M: rows in several groups, each row roughly a mix of its group's directions
M (99 x 10)
[[  7   0 -17 -20  30   0  -8  41  25  -3]
 [ -2 -46  35 -17  -2 -14  12   4   3  -9]
 [  3   1 -18 -16  10 -17  -3  18  46  25]
 [  1 -15  32   4  -3  23  -3  -5 -33  34]
 [-40 -17  29 -14  -1 -11 -19   1  -2  26]
 [ 30 -28   5 -11  36  18  10   6  20 -11]
 [-12 -30  31   1  30   1 -18  19 -10 -19]
 [  7 -12  -8   6  31 -26 -33  -2  33   8]
 [-12  32 -35 -17   4   3   2 -17  31  10]
 [-11  -9  -8 -13  25 -17 -19  39  22 -19]
 [ -4  20 -23   7 -26 -44   7  -6   4  20]
 [-31 -25  18  -6 -31 -32   9  -8  -2   3]
 [ 25  12  -1 -21 -26  -2  22   6   0 -41]
 [ 19  -7 -14  -8  22 -35  28 -29   9   4]
 [  7  29 -42  -5   7 -13  16   9  29  -2]
 [ -4   0 -17 -20  27  16  -1  38   7  30]
 [ 24 -26   0 -10  11   9  20 -32 -24  22]
 [ 13  -5 -20 -28  33  19  20  -2  23  18]
 [ 17 -28  18 -13  23  33  19   1 -19 -13]
 [ -3  -4  42  24  -5  13  -8  -3 -38   8]
 [ 13  24 -16  -9 -33  -6  26 -21 -20  19]
 [ -1 -40  30 -21  28  12  13   7   2   2]
 [  7 -34   7 -21 -23  -3  17 -37 -13   7]
 [-23 -33  27 -11  13  -7 -12  32   7  13]
 [-43  31  -4   7  -5  -8 -29  12  11  -2]
 [  0  14 -34 -25  -6 -28   1  22  25 -12]
 [ -4  25  12   3  17  39 -24  28   9  -4]
 [ -3  34 -18  -4  21  14 -12  26  33  -3]
 [ 20  -9  -4  13 -39 -12  12 -34  -9  20]
 [-25  16  17  13 -11 -17 -37  19  24  -9]
 [-18  29 -17  -2   9  -9 -11  33  33 -12]
 [ -1   5  -9   3 -25 -20 -16 -39   7  33]
 [ 10 -31  38  -2   4  10  -2 -30 -22  11]
 [-14 -10 -15 -12  28 -43  14   8  21  -8]
 [ 18  -2  32  21  -7  18 -30  19  22 -12]
 [-25 -12 -14 -38   2 -29  17   8  23  -4]
 [  7 -10  39  24   5  24 -28 -12 -15  11]
 [  7 -38  10 -26   9   7  24 -19 -27  -2]
 [ 26 -25   6 -18  15  26  14 -27 -23   4]
 [-12 -30  21 -13  27  25   4  22  -8 -23]
 [ -7  16 -31 -16   5  -9  23  31  25 -17]
 [-14  -2  -5  14  37 -32 -27   8  -1  23]
 [ -3 -12  23   3 -12  -4  16 -36 -41   0]
 [-15 -12  -3  -3  32   3 -16  37  23 -22]
 [ 19  19 -11  21  -1  -8 -30  26  26 -22]
 [  2 -19  19 -16 -10  -4  20 -30 -41   1]
 [-13 -20  18   3  -7  35 -34   6  -2 -28]
 [ 13  22  -8  17 -24  -7  12 -37 -30  -4]
 [ 10  -3 -36 -23  -3   4  38 -21   1  17]
 [ 20  26  11  19  -4  36  -6 -15 -27 -14]
 [-10  -3 -13   3  30 -23 -30  26  28   1]
 [  6 -34  10   1 -15 -31  13 -33 -18   6]
 [ -6  11  31  13 -14  -6   5   9 -49  -6]
 [ -2   9 -14   9 -12  11 -32  36  29 -17]
 [ 19  -4   3   6  29  44  -4  10  22  15]
 [ -7 -18  37  18  16  20  -6  -9 -33  15]
 [  1 -25  25  -1   5  23  21  14 -28 -29]
 [  9 -11  19   7   1  -7  11 -47 -33  -6]
 [-26  13 -16   9 -21 -49  -8   6   3  -1]
 [ 16 -24  10 -21  35  29  22 -13   3   1]
 [ -4  14 -39 -11  17 -13   4  19  33 -17]
 [  8 -18  38  26  -1   8 -18 -15 -29  10]
 [-10 -14  44  14 -14  12  -5   2 -33 -12]
 [  2  20  29  23  13   5 -16  37 -20  -6]
 [  8 -26  10 -14  25   9   0 -29  -3  38]
 [ -8 -17  48   5  18   7 -30  -6 -11   0]
 [ -7   2  33  31 -13   7   2 -20 -36  -6]
 [-17  -2 -40 -23  19 -21  16  -9  -2  23]
 [  8  -1  27  19  -5  24   3  28 -39  -7]
 [ -7 -14   8  -3  25  -1 -31  28  31 -21]
 [ 15 -23  29   7 -11  14  -1 -42 -13  13]
 [-20  27 -20   5 -10 -32 -14  13  30  10]
 [ -5  26   3  13  26  17 -23  35   8 -20]
 [-16   3   8   3  13 -30 -15  30  39   7]
 [ -1 -21   9 -10   9 -15   1  -8  37  41]
 [ 23  -8 -29 -30  12   0  20 -27  19  11]
 [-15 -32  13 -17   7 -15   8 -28  -7  35]
 [ 15 -18   4 -24  33   4   8  -1  32  27]
 [-34 -17  14 -24  28 -25  -5  18  10  -1]
 [  5  10 -13 -26 -33   4  34 -14 -24  12]
 [ 42  -7 -19 -15  13  11  12 -28 -21   3]
 [ -5  16  -4  -2  35  16  -4  38  28  -6]
 [-28  -4  -7 -28  17  -6  -9   4  39  22]
 [ -7  -2  35  10 -22  18   9   9 -30 -29]
 [-15  -4 -34 -28   6 -42   4   3  10  -4]
 [  3 -39  17  -1 -13  18  12 -20 -32 -16]
 [ 21   6 -19 -10  31  13  11  28  33  -3]
 [  5 -21  33  -2  -9   0   6 -30 -39   5]
 [ 25 -14  27   2  16  33  12 -21 -22  10]
 [  7  36 -31  -2 -23 -16  10  10  21 -18]
 [  9 -41  22  -7   9  -5  -4 -39  -3  -7]
 [-21  41 -24  -1  23  15 -17  17   8  -4]
 [-29   0  26  24   4 -18 -23  23 -22 -12]
 [  0 -28  33  11 -23   8 -12 -15 -34  -1]
 [ 36  23 -13  15  29   9 -20   7  18  13]
 [ -8  27 -25  -8   5   2  -1  30  39 -13]
 [-15   8 -29 -19  14   0  -9  11  46  -4]
 [  6 -26  -4 -29  36  18  20  -9  22   2]
 [ 25  29  -7  25  22  23 -14  23  15   0]]

one row of each group, then the others: which group is each in?
[ 14  25 -24 -13  12  13  13  19  30  28] -> (28)
[  0 -20 -18 -32   5 -16  23 -26   9  27] -> (90)
[  9 -20  10 -17  -2 -11  13 -40 -30  20] -> (23)

[  4  45 -15   7  12  23 -17  17  19 -10] -> (28)
[ -7  44 -19  18 -18 -23 -17  12   9   2] -> (28)
[-10 -25  41   6   8  -1 -17   4 -34  11] -> (23)
[ 35 -24  -6 -29  25  -3  15  -2 -10 -20] -> (90)
[-12   2  14  14 -13 -44 -18  26   6 -21] -> (90)
[ 31  12  -3  23 -30 -11  13 -20 -28   4] -> (28)
[  4  44 -24  13   8  27 -12  15   2 -15] -> (90)
[-30  32 -22  29  17   1  13  13 -15   3] -> (23)
[-16   8  -9  18  25 -30 -30  25  18  -3] -> (23)
[ 19  27 -11  28 -24   0  12  14 -31 -14] -> (28)
